128 stands for zero in the data rows.
Two rows play each game, the first against the second. How much does the first row win by? 20 is about a draw, 40 a big win and 0 a big loss. Wins can go round in a circle: one row can beat a second, the second a third and the third the first. Each row has two weighted sums of its numbers, A and B, taken from their middle values. A row wins by its A times the other's B, less its B times the other's A.
tensor([136, 139, 162, 131, 126, 139, 144, 136, 145, 141])
tensor([128, 119, 108, 101, 141, 132, 159, 158, 123, 148]) -> 21
tensor([118, 119, 137, 157, 129, 138, 141, 115, 126,  96])
tensor([120, 104, 103,  90, 138, 107, 140, 125, 110, 144]) -> 19
tensor([168, 155, 154, 118, 112, 134, 107, 140, 137, 171])
tensor([117, 146, 127, 135, 112, 125, 109, 142, 153, 119]) -> 13
tensor([117, 133, 150, 172, 129, 149, 135, 113, 133,  83])
tensor([121, 128, 137, 161, 138, 135, 138, 113, 125,  98]) -> 21
tensor([139, 133, 136, 111, 103, 106,  98, 138, 146, 138])
tensor([159, 150, 165, 108, 115, 126, 103, 130, 131, 169]) -> 18
tensor([118, 121,  90, 131, 113, 112, 124, 151, 125, 102])
tensor([109, 124, 139, 166, 135, 135, 134, 123, 133,  95]) -> 29
tensor([105,  76, 107, 129, 176, 145, 190,  94,  82, 121])
tensor([159, 160, 166, 106, 121, 142, 111, 146, 141, 166]) -> 31
tensor([130, 115, 130, 155, 152, 138, 159, 102, 110, 103])
tensor([138, 149, 147, 105,  97,  99,  97, 142, 155, 155]) -> 26
tensor([128, 147, 137, 152, 137, 141, 136, 138, 128,  97])
tensor([127, 142, 142, 104, 121, 105, 103, 136, 150, 144]) -> 16
tensor([133, 167, 129, 116, 104, 141,  90, 168, 165, 141])
tensor([102,  51,  68, 102, 173, 121, 187,  93,  53, 147]) -> 11
tensor([136, 152, 151, 113,  99, 109,  89, 144, 164, 146])
tensor([146, 141, 137, 106, 104, 113,  84, 149, 152, 138]) -> 23
tensor([135, 131, 125, 122, 113, 123, 105, 133, 148, 128])
tensor([140, 145, 148, 118, 109, 104, 102, 142, 154, 148]) -> 19
tensor([130, 143, 127, 137, 113, 135, 145, 166, 142, 134])
tensor([118, 132, 124, 138, 120, 114, 107, 121, 133, 109]) -> 24
tensor([156, 163, 166, 132, 126, 139, 128, 106,  92, 181])
tensor([132, 120, 143, 144, 132, 141, 148, 106, 125, 102]) -> 17
tensor([109, 128, 134, 166, 135, 137, 136, 126, 128,  89])
tensor([120, 124, 130,  93, 172, 165, 149, 111, 132, 168]) -> 30
tensor([125, 123, 143, 144, 133, 148, 145, 110, 123,  91])
tensor([104,  12,  59,  95, 202, 130, 233,  69,  33, 155]) -> 21
tensor([127, 125, 125, 124, 122, 110, 120, 120, 140, 113])
tensor([119, 129, 150, 152, 126, 137, 131, 119, 140,  87]) -> 26
tensor([147, 173, 166, 109, 133, 167, 103, 150, 164, 147])
tensor([105, 129, 132, 159, 133, 146, 147, 141, 128,  91]) -> 2
tensor([155, 138, 150, 112, 122, 125, 116, 130, 130, 174])
tensor([138, 148, 145, 158, 123, 138, 117, 107, 105, 136]) -> 32
tensor([123, 110, 109, 117, 137, 118, 139, 122, 128, 125])
tensor([132, 123, 124, 146, 115, 122, 127, 124, 142, 107]) -> 16
tensor([133, 129, 137, 147, 133, 121, 134, 119, 142, 123])
tensor([123, 121, 133, 150, 127, 110, 110, 113, 130, 107]) -> 25
tensor([106,  78,  98, 110, 176, 123, 182,  84,  55, 182])
tensor([119, 149, 126, 114, 133, 155, 131, 151, 137, 155]) -> 18
tensor([118, 141, 111, 115, 113, 104, 110, 162, 136, 129])
tensor([124, 111, 129, 180, 147, 140, 144,  94, 113,  98]) -> 14
tensor([125, 138, 120, 124, 118, 104, 113, 144, 152, 113])
tensor([145,  89,  96,  97, 142, 114, 143, 103,  93, 159]) -> 8
tensor([126, 114, 143, 185, 138, 140, 132,  99, 131,  90])
tensor([ 88, 135,  86, 143, 137, 142, 154, 174, 110,  89]) -> 19
tensor([128, 129, 128, 113, 115,  95, 107, 139, 138, 150])
tensor([107, 142, 117, 146, 114, 128, 121, 158, 124, 105]) -> 24
tensor([128, 123, 155, 171, 131, 140, 134, 106, 138,  90])
tensor([147, 156, 148, 141, 114, 135, 111, 121, 112, 144]) -> 25
tensor([117, 118, 140, 151, 134, 143, 143, 114, 127,  97])
tensor([129, 116, 137, 173, 137, 149, 149,  99, 115, 105]) -> 24
tensor([127, 134, 110, 118, 117, 111, 113, 132, 127, 145])
tensor([132, 114, 124, 103, 125, 103, 117, 125, 122, 148]) -> 20
tensor([130, 125, 123, 107, 127, 125, 122, 128, 132, 153])
tensor([136, 139, 134, 106, 113, 104, 106, 147, 147, 142]) -> 19
tensor([120, 121, 138, 179, 145, 138, 138,  92, 115,  97])
tensor([139, 137, 131, 109, 118,  96, 104, 137, 139, 138]) -> 22
tensor([112, 138, 119, 127, 100, 106, 106, 134, 141, 107])
tensor([140, 117, 143,  95, 143, 126, 127, 103, 113, 163]) -> 29
tensor([122,  82, 118, 164, 168, 142, 170,  77,  82, 112])
tensor([156, 158, 141,  95,  88, 114, 100, 153, 150, 151]) -> 21
tensor([125, 128, 138, 147, 134, 142, 136, 123, 117,  98])
tensor([129, 148, 129, 110, 112, 106, 104, 152, 151, 141]) -> 19
tensor([120, 115, 131, 170, 140, 155, 136,  83, 114, 102])
tensor([125, 126, 158, 131, 149, 141, 146, 103, 105, 146]) -> 25
tensor([148, 126, 128,  90, 108,  94, 114, 142, 131, 158])
tensor([113, 152, 109, 110, 111, 115, 103, 195, 142, 136]) -> 23
tensor([122, 136, 132, 162, 138, 144, 146, 128, 120, 123])
tensor([132, 130, 126, 106, 151, 162, 131, 132, 141, 158]) -> 2
tensor([130, 126, 126, 134, 124,  99, 117, 117, 148, 110])
tensor([156, 177, 161, 130, 106, 154, 109, 130, 134, 166]) -> 1
tensor([130, 159, 146, 126, 106, 126,  93, 159, 164, 149])
tensor([143, 142, 147, 101, 125, 122, 107, 131, 135, 153]) -> 28
tensor([142, 166, 161, 105, 132, 176, 116, 134, 157, 152])
tensor([115, 130, 128, 161, 134, 134, 142, 131, 131,  98]) -> 19
tensor([147, 130, 119,  99, 120, 121, 126, 137, 123, 149])
tensor([132, 143, 151, 154, 118, 126, 114, 109, 118, 147]) -> 21
tensor([157, 165, 159, 114, 109, 134,  93, 138, 155, 159])
tensor([113, 110, 121, 181, 146, 146, 151,  96, 105, 105]) -> 25
tensor([128,  84, 111, 119, 159, 139, 170,  74,  59, 158])
tensor([133, 128, 144, 168, 143, 147, 141, 104, 133, 101]) -> 16
tensor([139, 142, 147, 135, 116, 141, 116, 104, 125, 101])
tensor([115,  76,  99, 146, 167, 146, 179,  72,  70, 122]) -> 21
tensor([135, 133, 122, 104, 107, 101, 105, 155, 141, 128])
tensor([143, 149, 134, 113, 102, 103,  97, 154, 159, 143]) -> 19
tensor([110, 100,  84, 119, 141, 108, 150, 136, 106, 121])
tensor([130, 122, 134, 165, 142, 161, 136,  90, 118, 109]) -> 19
tensor([134, 140, 158, 154, 128, 143, 123, 119, 145,  94])
tensor([127, 107, 110, 116, 124, 104, 137, 115, 135, 126]) -> 21
tensor([123, 149, 139, 135, 114, 130, 109, 144, 156, 127])
tensor([115, 128, 138, 158, 137, 139, 136, 119, 130,  94]) -> 21
tensor([126,  60,  91,  92, 165, 110, 177,  89,  84, 156])
tensor([130, 109, 116, 130, 124, 134, 125, 114, 104, 120]) -> 20
tensor([127, 139, 117, 122, 108, 113, 114, 142, 149, 103])
tensor([142, 122,  93,  91, 116, 132, 131, 142, 104, 158]) -> 13
tensor([109, 124, 139, 160, 128, 140, 139, 127, 127,  95])
tensor([135, 133, 133, 121, 112, 102, 102, 133, 150, 129]) -> 16
tensor([135, 118, 105, 112, 119, 132, 123, 119, 105, 137])
tensor([130,  98, 138, 168, 145, 146, 146,  91, 113,  92]) -> 18
tensor([129, 127, 140, 129, 115, 110, 107, 133, 148, 128])
tensor([132, 137, 140, 118, 125, 104, 105, 138, 148, 123]) -> 20
tensor([132, 145, 123, 118, 112, 133, 107, 158, 153, 128])
tensor([117, 116, 134, 147, 156, 145, 150,  95, 105, 114]) -> 23
tensor([129, 133, 124, 133, 112, 119, 102, 117, 137, 128])
tensor([137, 133, 158, 152, 135, 146, 141, 105, 119,  92]) -> 17
tensor([142, 155, 135, 105, 115, 132, 113, 163, 121, 172])
tensor([111,  83, 122, 137, 160, 140, 175,  98,  86, 118]) -> 16
tensor([123, 129, 146, 169, 143, 145, 147, 106, 134, 103])
tensor([140, 168, 126,  89, 114, 136, 118, 167, 118, 169]) -> 20
tensor([125, 125, 145, 157, 128, 140, 138, 119, 134,  87])
tensor([125, 105, 100, 122, 143, 121, 152, 130, 118, 141]) -> 21
tensor([121, 110, 117, 156, 145, 148, 152, 130, 112, 101])
tensor([126, 130, 121, 115, 126, 151, 133, 138, 149, 135]) -> 10
tensor([156, 150, 179, 110, 118, 129, 101, 134, 138, 168])
tensor([121, 101, 122, 146, 147, 128, 141,  93,  92, 114]) -> 29
